[[ -8.5  32.6  49.4  14.2 -48.0 -20.9]
 [-11.6  34.5  46.3  17.0 -43.3 -21.2]
 [ -3.3  23.0  48.6   7.3 -57.5 -23.6]
 [ -7.9  32.1  49.9  13.7 -49.0 -21.0]
 [-12.9  34.5  46.0  17.3 -42.2 -21.3]
 [ -3.4  24.0  49.3   7.3 -56.8 -22.7]
 [-12.4  34.7  45.8  17.4 -42.5 -21.1]
 [ -9.5  33.1  48.8  15.0 -46.6 -21.0]
 [ -3.1  14.4  44.2   9.5 -60.1 -28.2]
 [ -3.0  14.0  43.6  10.0 -60.6 -28.4]
 [ -2.7  15.7  44.7   9.1 -60.2 -27.6]]
:
[[ 32.6  49.4  14.2 -48.0 -20.9  -8.5]
 [ 34.5  46.3  17.0 -43.3 -21.2 -11.6]
 [ 23.0  48.6   7.3 -57.5 -23.6  -3.3]
 [ 32.1  49.9  13.7 -49.0 -21.0  -7.9]
 [ 34.5  46.0  17.3 -42.2 -21.3 -12.9]
 [ 24.0  49.3   7.3 -56.8 -22.7  -3.4]
 [ 34.7  45.8  17.4 -42.5 -21.1 -12.4]
 [ 33.1  48.8  15.0 -46.6 -21.0  -9.5]
 [ 14.4  44.2   9.5 -60.1 -28.2  -3.1]
 [ 14.0  43.6  10.0 -60.6 -28.4  -3.0]
 [ 15.7  44.7   9.1 -60.2 -27.6  -2.7]]

[[-43.9  22.2   8.8 -68.5  42.7  45.7 -26.6   6.2  56.0  30.7  42.3  -9.1
  -35.7  61.5 -61.3]
 [-21.6 -30.8 -17.0  35.7  41.6  46.3  21.1 -27.8 -64.5   1.2  15.5  49.4
   60.2  45.0  22.5]
 [ 22.1  25.0  36.0  65.9 -55.7 -50.8 -13.9 -47.0  52.6 -63.1  58.2 -17.9
  -45.7 -41.7  -0.8]]
:
[[ 22.2   8.8 -68.5  42.7  45.7 -26.6   6.2  56.0  30.7  42.3  -9.1 -35.7
   61.5 -61.3 -43.9]
 [-30.8 -17.0  35.7  41.6  46.3  21.1 -27.8 -64.5   1.2  15.5  49.4  60.2
   45.0  22.5 -21.6]
 [ 25.0  36.0  65.9 -55.7 -50.8 -13.9 -47.0  52.6 -63.1  58.2 -17.9 -45.7
  -41.7  -0.8  22.1]]

[[ 56.9 -37.7  59.1 -54.1 -58.9 -44.4  17.0]
 [ 23.9  13.3  -3.8   5.5 -11.6  12.9  15.9]]
:
[[-37.7  59.1 -54.1 -58.9 -44.4  17.0  56.9]
 [ 13.3  -3.8   5.5 -11.6  12.9  15.9  23.9]]

[[ 49.4  -8.1  44.3 -24.9  26.5  -5.6]
 [-12.1 -38.4  36.3 -16.4  38.0 -42.7]
 [-35.4  10.7   1.9   0.5 -34.8 -48.0]
 [ 13.5  26.9 -20.3  41.9 -46.4 -49.1]
 [ 36.0  29.5  53.0  55.2  40.0  19.7]
 [ 52.3  32.4  53.0 -54.1 -32.0 -40.8]
 [-22.6 -43.1  43.9 -28.5  22.6   3.6]]
:
[[ -8.1  44.3 -24.9  26.5  -5.6  49.4]
 [-38.4  36.3 -16.4  38.0 -42.7 -12.1]
 [ 10.7   1.9   0.5 -34.8 -48.0 -35.4]
 [ 26.9 -20.3  41.9 -46.4 -49.1  13.5]
 [ 29.5  53.0  55.2  40.0  19.7  36.0]
 [ 32.4  53.0 -54.1 -32.0 -40.8  52.3]
 [-43.1  43.9 -28.5  22.6   3.6 -22.6]]

[[-18.8  53.2  -7.2  51.2   0.6  11.3 -18.6  16.3  -8.1  11.8]
 [ 39.8   7.5  -9.6  11.2  16.7  -5.6   6.7   1.8 -31.0 -22.0]
 [-22.0 -13.2 -10.8   4.8 -18.7  13.8   1.9 -21.6  17.5 -25.2]
 [-13.0   7.9  32.2   4.6  -2.3  39.1  21.3  19.4 -37.2  -2.2]
 [-17.4   5.1  13.8   1.8  34.9  -3.8 -53.1   9.4 -24.3 -21.7]
 [-26.7 -32.5 -22.1  -7.4   5.3 -20.0  -9.6  32.1 -15.8  24.5]
 [  7.1   8.1  20.6  -3.0 -19.4  22.9  -7.2 -25.8 -26.9  18.2]
 [-24.0   3.8 -13.9  -0.4 -17.7   2.3   8.9  -5.1   8.1 -16.7]]
:
[[ 53.2  -7.2  51.2   0.6  11.3 -18.6  16.3  -8.1  11.8 -18.8]
 [  7.5  -9.6  11.2  16.7  -5.6   6.7   1.8 -31.0 -22.0  39.8]
 [-13.2 -10.8   4.8 -18.7  13.8   1.9 -21.6  17.5 -25.2 -22.0]
 [  7.9  32.2   4.6  -2.3  39.1  21.3  19.4 -37.2  -2.2 -13.0]
 [  5.1  13.8   1.8  34.9  -3.8 -53.1   9.4 -24.3 -21.7 -17.4]
 [-32.5 -22.1  -7.4   5.3 -20.0  -9.6  32.1 -15.8  24.5 -26.7]
 [  8.1  20.6  -3.0 -19.4  22.9  -7.2 -25.8 -26.9  18.2   7.1]
 [  3.8 -13.9  -0.4 -17.7   2.3   8.9  -5.1   8.1 -16.7 -24.0]]

[[-10.7 -33.5  -1.9  16.8]
 [-29.5   5.8  -3.3 -39.9]
 [-25.5 -24.0  20.5 -19.5]
 [-24.2 -16.3   8.2  -5.1]
 [ 22.3  -4.4  -0.1  58.3]
 [ 22.1  48.8  42.9 -16.2]
 [-32.7  -0.8  35.9 -57.1]
 [-23.6 -22.9  43.5 -15.2]]
:
[[-33.5  -1.9  16.8 -10.7]
 [  5.8  -3.3 -39.9 -29.5]
 [-24.0  20.5 -19.5 -25.5]
 [-16.3   8.2  -5.1 -24.2]
 [ -4.4  -0.1  58.3  22.3]
 [ 48.8  42.9 -16.2  22.1]
 [ -0.8  35.9 -57.1 -32.7]
 [-22.9  43.5 -15.2 -23.6]]
